One turn sends every row of this set to another row. A few are shown first. Where does it send the rows asked after them?
z_950: [-5.07  2.15 -0.51 -0.98  0.19 -0.93 -0.23  1.71 -0.06  2.81 -2.74 -0.28
 -3.20 -0.47  1.43 -2.31  3.71 -1.23 -1.17 -2.53  1.28  1.69 -0.66 -0.25
 -1.04 -1.84  1.31]
z_170: [ 0.60  1.44  1.60  0.10 -1.67 -2.01  0.40 -0.01  4.69 -3.01  0.70 -1.26
 -1.54  0.35 -0.84  3.14  2.15  2.13  3.29  0.59 -1.05  0.88 -2.20  2.42
  0.26 -1.18 -2.04]
z_620: [ 0.44  1.53 -2.78  1.88  2.10  2.41 -1.07 -1.41 -4.22 -2.60  2.00 -1.06
 -0.58 -0.18 -1.03 -1.93 -2.27 -0.35  1.36 -0.37 -0.57  1.26 -0.56 -0.33
 -2.46 -1.09  2.16]
z_147: [-1.47 -1.90 -1.72 -3.17 -0.90 -4.69 -0.09  1.30  2.41 -0.13 -0.13 -0.01
 -1.75  3.05 -1.96  1.51 -3.03 -0.61  1.55 -0.25 -1.98  0.52 -1.67  1.11
 -0.35 -0.46  0.56]
z_587: [ 0.06  0.55  0.96  0.76  2.19  2.97 -1.65 -1.19  2.04  2.57  0.68 -3.48
 -1.74  0.60  1.52  1.72 -1.13  3.02  0.49  1.18 -5.41 -3.35 -0.08 -3.00
 -1.42 -1.44  0.61]
z_493: [-0.66 -0.31  0.79 -1.95  1.51  3.43 -0.98 -1.99  2.24  3.02  0.05 -4.13
 -2.24  1.07  1.79  1.33 -1.01  2.07  1.03  1.56 -4.94 -3.70 -0.55 -2.77
 -1.69 -1.65  0.48]
z_774: [-2.92  1.07 -2.94  1.29 -0.30  1.88  3.85 -0.64  0.36  1.77 -3.28  0.61
 -1.05  2.90  2.21  0.33  1.38  0.29 -2.83  2.32 -3.03 -1.31  0.82  3.62
  0.88  0.56 -0.09]
z_244: [ 1.13  1.32  0.55 -4.90  0.24  2.40  0.27  2.51  2.23 -1.72  0.69 -0.05
 -0.04 -3.09  0.45 -2.00  1.78  0.35  1.39  0.81  2.11 -0.86 -0.14 -1.97
 -1.24  3.25 -3.49]
z_218: [ 1.40  1.40 -1.81  1.01  1.45  0.12 -1.67  0.16 -2.71 -2.27  5.04 -1.96
 -2.08  1.53 -0.06 -1.07 -2.33 -1.43  1.37 -1.22 -2.30  1.85 -0.19 -2.32
 -1.70 -1.83  2.59]
z_292: [-2.40  1.45 -3.69  1.27 -0.52  3.47  3.58 -0.42 -0.85  0.73 -3.86  0.52
 -0.34  2.87  1.29 -0.32  0.90  0.88 -2.39  2.36 -2.51 -2.05  0.48  2.96
 -0.32  0.23  0.79]
z_497: [-0.60 -0.28 -1.17 -1.64  0.50  2.74  3.67  3.34  0.48 -0.82  2.09 -1.99
 -3.67 -0.76 -0.25  0.83  2.03  2.74 -2.19  5.51  1.31  0.25  1.71 -2.97
 -2.32 -0.28  1.24]
z_316: [-1.98  0.59  1.53  3.06 -0.37 -0.56 -1.24  3.80  3.28 -2.31  3.90  1.35
 -0.12 -1.49  2.10  3.61 -0.49  0.22 -2.48 -0.86 -1.44  0.35  2.02 -0.66
 -1.00 -1.13  2.64]
z_129: [-2.18  1.48 -0.29 -0.59 -0.53 -1.04 -2.06  5.04  1.95 -1.93  3.08  2.02
 -0.33 -0.46  2.51  2.14 -1.05 -0.81 -3.07 -1.81  0.36  1.72  3.04  0.34
  1.03 -1.50  2.39]
z_32: [-1.33  1.92 -0.15 -2.56  1.91 -0.40  0.92  5.35  1.67  2.46 -0.56  0.91
  0.60 -0.63  3.95 -1.63 -0.22 -3.71 -0.33  2.59 -0.02 -2.34  0.75 -1.12
 -2.24  2.84 -1.46]
z_176: [-0.37  4.08  0.32 -0.82  3.14  2.81  2.91  0.08  1.16  1.18  0.27 -2.65
 -0.71  0.41  5.60  2.44  3.79 -1.87  0.67  2.29  0.32 -0.51  0.52  0.66
 -1.87 -3.15  2.31]
z_799: [-1.85  1.23 -0.42 -2.73  1.59  0.27 -1.14  4.75  1.12  2.55 -0.50  0.83
  1.39 -0.79  4.27 -2.33 -0.90 -3.82  0.17  1.54 -1.06 -2.97  0.76 -0.69
 -0.87  2.46 -1.02]
z_9: [ 1.76 -1.62 -1.31 -0.30 -1.76  1.39 -1.64 -1.92  0.79 -0.11  1.82 -2.52
 -1.88  1.26  1.68  2.36 -1.87 -1.98 -1.66  1.15  0.67  1.72  3.60 -2.06
  3.51  2.39 -1.23]
z_108: [ 0.07 -0.68 -2.29 -2.33  1.96  3.14  2.91  0.86 -2.10 -0.66  2.17 -3.05
 -3.07  0.74 -1.39  1.47  2.69  3.26 -2.57  3.53 -0.41  0.89  2.64 -2.48
 -0.48 -1.51  2.07]
z_158: [-0.79 -1.51 -1.53 -2.87 -0.33 -5.02 -1.37  1.81  2.12  0.26 -1.23 -0.54
 -0.75  2.32 -1.75  1.99 -1.50 -1.14  2.59 -0.38 -0.40  0.66 -1.96  1.11
 -0.18 -0.89  1.01]
z_464: [-3.63  1.55 -0.45 -0.88 -2.27  1.05 -1.28  0.47  0.25  2.30 -1.88 -1.30
 -3.36 -2.38  0.43 -1.92  1.36 -0.78 -2.40 -1.95  4.14  1.89 -1.05 -1.17
  0.19 -0.88  0.79]
z_162: [-0.18  3.29  1.84 -0.91 -1.00  2.72  0.47  1.50  4.19 -1.63  1.99 -0.55
 -0.99 -2.22 -0.22  0.45  0.52  4.40 -0.93 -0.01 -3.26 -3.64 -1.93 -0.98
 -2.24 -0.25 -2.30]
z_157: [ 0.27  1.87 -1.05  2.30 -0.67  1.62  3.30  0.27 -0.36 -3.56 -0.36  1.17
  1.74  0.57 -1.31 -1.20  3.31 -0.29  1.48  0.71 -1.86 -0.07 -1.16  3.97
  0.21  1.59 -1.82]
z_794: [ 1.70  0.16  0.73  0.97 -1.89  4.42 -1.82 -1.66 -0.34 -2.63 -0.48 -1.52
 -0.57 -1.85  1.12 -1.60  2.52 -0.15 -0.70 -1.34  0.07  0.43  0.84  0.06
  2.89  1.71 -3.71]
z_207: [-0.23  1.88  1.40  0.67  3.58  0.00  1.45 -0.34  0.37 -0.72 -1.13 -2.39
  0.24 -0.75  4.15  3.16  3.78 -2.61  2.01  1.70  1.03  0.04 -1.09  2.37
 -2.63 -3.45  1.46]
z_604: [ 2.19 -2.16 -1.68 -0.19  0.05  1.20 -1.24 -1.52 -0.10  0.34  2.45 -2.63
 -0.79  1.27  2.24  2.10 -1.31 -2.16 -0.87  2.44 -0.80  1.32  3.39 -1.13
  4.24  2.48 -1.43]

z_950 goes to z_129
z_497 goes to z_207
z_162 goes to z_157
And these:
z_292 goes to z_32
z_799 goes to z_147

